A single turn carries every row of the set below to another of its rows. Some are shown first; where does it send the rows asked next?
Q_407: [ 10   5  -6   9  18 -11 -17 -24   0  -9   9  14 -13  14  12  -9 -13   9
  -4  -4   9  15  10  -6   0  16   9  20   8   8  11   4   0  -3  -1  26
  27 -26   0  -6 -25  -4   0   6  -6   3  -6  27]
Q_838: [ -8   7 -11 -15  17   6  10 -11  -7  22  -3   0  -9  40   2 -12  -1  -7
  -1 -21  -4   4 -25  14   9  -7   1  21 -29  -2   8   8   0 -15  10  -1
  10  -7   7 -17 -15  31  -4   0  -9  17  -2  23]
Q_991: [ 25 -10  -5   1  14   3 -18 -13   5   9   7  16  -8  30  11   4 -13 -17
 -17  -4   4  10 -20  -1   0 -18 -14   6 -15  13  -9 -11  28   0  13  -7
  21 -17   6   8 -31  19  -8  -6   0  18  -5  26]
Q_394: [ 18  -6  -9  13  19   3 -18  -4  -7  14   5  11 -23  39  17   3  -1 -19
  -7 -13  -5  10 -19  -6  10 -21  -9  10 -18   8  -7  -2  18   6  17  -7
  20 -11  -7   9 -18  26 -16  -8  -2  21  -5  18]
Q_90: [  2  10 -14   0  24  -3 -19 -24  -1  -8  -8  12 -18   0  27 -12 -12  -8
 -12  -1  -9  14   3  -6   7  -3  -2   8   5  16   1   4 -19  -5   0  23
  11 -22  12  -8 -15  10   5  19   8  19   5   4]
Q_399: [-18   3 -16  -2 -10 -12  -7 -10   9  30  -5   2  -7  33   2 -11   9  13
   9  -7 -31  12 -16  -2  -3  11 -15   4   1 -14  -9   6   2  -7 -16  23
  13 -10   5  25 -24   9  10  29   7  -7 -13   3]
Q_886: [ 12  -5 -17  -2   5  -2 -11 -12   2   0 -14  10 -16  47   5   0   7   8
  14  13 -14 -10 -18  12  26   1 -11   2 -25   5   8   1   8 -17  16  16
   9  -8 -13 -13 -32  13  10   7   2  11  14  24]
Q_860: [-12  -2  -9  -7  -3  28   5  -7  -2  22 -13   2 -19  12  -8  -5   9   9
   5 -14  -8 -15   3  -7  -2   4   0   4 -14 -12 -14  20   1  -3   3  36
  20 -28  -5  10 -19  -5  -5   2  13   3 -21  -7]
Q_986: [ 21  -5 -13  22  15  -6 -18  -9  -4   6   7  18 -19  43  21   2   8 -20
  -1  -3   0   1 -21  -8  10  -8 -18   3 -13   4  -1 -11  13  -2  11   1
  13  -4 -13   1 -28  15 -15  -9   2  21 -11  29]
Q_487: [ 10   5  -2   9  -8  -8 -23 -20 -15  12   0  34 -11  14  25 -14  -3  -8
  -6  -7   5  15  -8 -33 -27  16  13  -6 -19  -3 -15   6   0   0  12  23
   7  -5  12   3 -26  -3   6  15   3  -4 -14   5]
Q_862: [  0   7 -11  -8   1  15  -6 -15  10   4  -4  19  -7  -3  12 -18  -6   0
  -2  -6   8  21 -25 -19 -23  21  20  -2 -18  -8  -2  17 -16   5  13  25
  -3 -16  15  -2 -35   5  15  12   3   5 -11  12]
Q_80: [-12   8  13  -1   1  16 -23  -3  -4  34   6  25 -27  27 -12   5 -10  11
  -1   7  -2  -3 -32   5  -4  16  -2 -20  -2 -18   4   8  12  21   6  13
  -7  -7  11   3 -15   1  -7   5   7  17 -16  10]
Q_411: [-14   4 -14   7  -5  -2  -7   1  13  12  -4  -1 -11  16  -3  -9  -4  -1
   1  -9 -20  20 -27  -8  -5  11 -27  12  16 -10 -13  -4  -6   6  -4  13
   7  -6   2  24 -32  23   6  23  -1  -2 -27   0]
Q_79: [-18   1  13  -3 -13   8 -28 -11 -12  31  -9  24 -28  32   7   3 -13  15
   0   5 -18 -14 -21   4  -2   4  -9 -19  -3  -6   6   5   8   4  -3   0
  -3 -13  14   7 -19  -5  -2  12  -3  21 -18  -6]
Q_496: [ 19  -5 -12  -4   0   5  -6  -8   1   3 -12   3 -20  45   2   0   1   8
   3  12  -7  -6 -12  12  22  -1  -4  11 -24  17   6  11  24  -7  23   3
  19 -10 -15  -4 -30  16  13   6  -7   9  12  15]
Q_421: [ -8   1   3  11  -3  20  -7   6 -14  22 -11  10 -18   4 -18   6   4  -5
   8  -4  -9  -4  15  -7   4   5 -11  11  -8  -8 -20   6  -3   9  23  45
  17  -4  -9  12 -23   4  -2   2   8   7  -8  -5]
Q_580: [ -8  -3  -2   4  -6  27  -1  -8 -16  25 -22  10 -21   8  -3  -6   9  -6
  -3 -18   0   4  10  -7  -9   2 -21  21  -8  -6 -10   5  -6  -7   5  19
  11   0  -6  18 -19  -8  -3   5   8   9 -34  -8]
Q_305: [  1   2 -12  -3   7  -3 -10 -35 -11  -6  -9  19 -25  16  13 -14   0   7
  -9  -8   1  29  -9  -7  14   9   0  13  -3  -2  -5   3   3  -4  -6  33
  11  -6   9 -16  -1  -6  -6  21  12  -2  12  29]
Q_223: [-22   5  -4   6 -26  14  -4  -7  -2  -8   8  32 -14  20   4  -7   3  -7
  -5   8   6   1 -25 -16   6  -5   8   5 -29  12 -11  -1  10   2   5  40
  -2  -2   5  19 -25  -4  -7  -1  15  -6  -7 -12]
Q_277: [-20  -2  16   0 -11  17 -18   3  -6  22  -8  18 -23  19  -9   6 -19  15
   5   5  -7   2 -23   9  -5  14 -10  -5   5 -12  11   2   0  12   5   3
  -6  -9   8   2 -31   0   2   1 -14  24 -20  10]
Q_371: [ -5  12 -10  11  -3 -14  -3  -3  14  23   9   1  -5  27  -5  -5  11  -1
  -4  11 -17   5 -15  -7  -5  24 -18   3  10  -4 -15   8  14  17  -2  28
  13  -8   0  21 -32  16  10  19  12  -7 -17   6]
Q_679: [ -4   8 -19  -8  23   3   3 -14   5   8   0   3  -8  35   8 -12   0  -8
   4 -20  -4  -6 -32   7   8  -4  -8  10 -23  -9   9  -3 -12 -21   8   2
   5 -15   4 -21 -23  28 -12  -1  -4  20 -13  24]
Q_329: [ -2 -13  -4   3 -24   0 -13 -12  -7  -4 -23  26 -12   4  22  -9  -7   8
   9   3 -11  19 -10 -25 -10  12   9  -4 -19   0 -12  13 -12   3  12  30
   5 -15  11  -3 -38  -1  17  15 -10   0   8  11]
Q_222: [ 18  -8  -5 -15  -2  -1  -9 -19   2   9 -10  13  -3  42  -3   2  -4   4
  -8  15  -5  -2  -9  16  12  -2  -9  10 -26  14   1  -2  31 -15  15   9
  16 -11   5 -11 -33   9  13   9   0   6  17  27]
Q_84: [-33   4  -4   0 -21  14  -1  -6   5  -1  -3  25  -3  17  12 -12   4  -4
   0   8  -1  -5 -12  -5  -2  -7   9  12 -32  16   7   6  -9  -5  -3  31
  -4  -9   8  19 -37  -6   8  -5   7   9 -11 -16]
Q_357: [-26   5   0   7 -13  14  -6  -1   1  -1  15  30  -6  19  -4  -8  -3  -5
   6  -6  12  12 -18  -7  -7  -3  10  21 -26   1   7  -4  -7  -3   6  35
   1  -1   6  28 -34  -4  -5 -12   5   0 -15  -3]
Q_726: [ -5  -1 -10 -21  16   6  -3 -17   2  18  -4   8   2  30   0  -8 -15  -9
  -8 -18  -8  11 -26  14   4 -16  -7  13 -27  -3  -1  -6   4 -20   8   3
  10 -16  24 -14 -22  27  -4   4  -6  17   6  30]

Q_84 goes to Q_357
Q_679 goes to Q_986
Q_305 goes to Q_90
Now find these:
Q_991 goes to Q_222
Q_394 goes to Q_496
Q_371 goes to Q_399
Q_860 goes to Q_580
Q_862 goes to Q_487
Q_277 goes to Q_80

A single turn carries every row of the set below to another of its rows. Some are shown first; where does it send the rows asked next?
Q_95: [-29  -6  12  -4  -1  -1   3 -14  14 -10   2   7  -2   4   9]
Q_672: [  8  17   6  15 -21  -7  -7   8  10   1 -11 -21   4   2  31]
Q_416: [-15   6 -19  -2 -11 -10   8  -8  -7  10  11 -26 -11  -5  -6]
Q_835: [  1   5  -2  12 -28 -12  -9   8  13 -12 -12 -27   1 -10  25]
Q_288: [-26 -18   7   2  -3   0   3  -9  13 -12  11   6   0   2  12]
Q_954: [ 12  15  13  -3   4   2   0  13  12   4  -2 -11  -4  -7  23]
Q_36: [-14   6  -3  20 -15  -5  -6  11 -15  12 -13  11   7   9   0]
Q_655: [-16   5 -23   2 -13  -8   6  -9  -2   0  10 -28 -11  -1  -6]
Q_609: [ 21  11   5  -3  -5  10  -7  -1  11  12   5 -15 -12 -12  19]
Q_553: [ 12  -7  -4   2 -26  27  -8   7  10   5 -10  -8  -9 -11  11]
Q_623: [  9  -9  -7   7 -27  19 -15   2  17  -8  -4 -10   0  -7  25]
Q_424: [-26 -10  12   9   2  -1   6 -10  14 -11   7   8  -2   3  12]
Q_961: [-19  12 -22  -5 -16  -7   3  -7 -10  -3   8 -25  -9   3  -5]
Q_273: [-16   9  -4  16 -14   1 -13   5 -19   7 -11  15   6  -3  -2]
Q_248: [-10   5  -7  23 -12   0  -9   8 -18  11 -10  13   0   3  -5]

Q_623 goes to Q_672
Q_248 goes to Q_655
Now find these:
Q_416 goes to Q_288
Q_835 goes to Q_954
Q_95 goes to Q_273

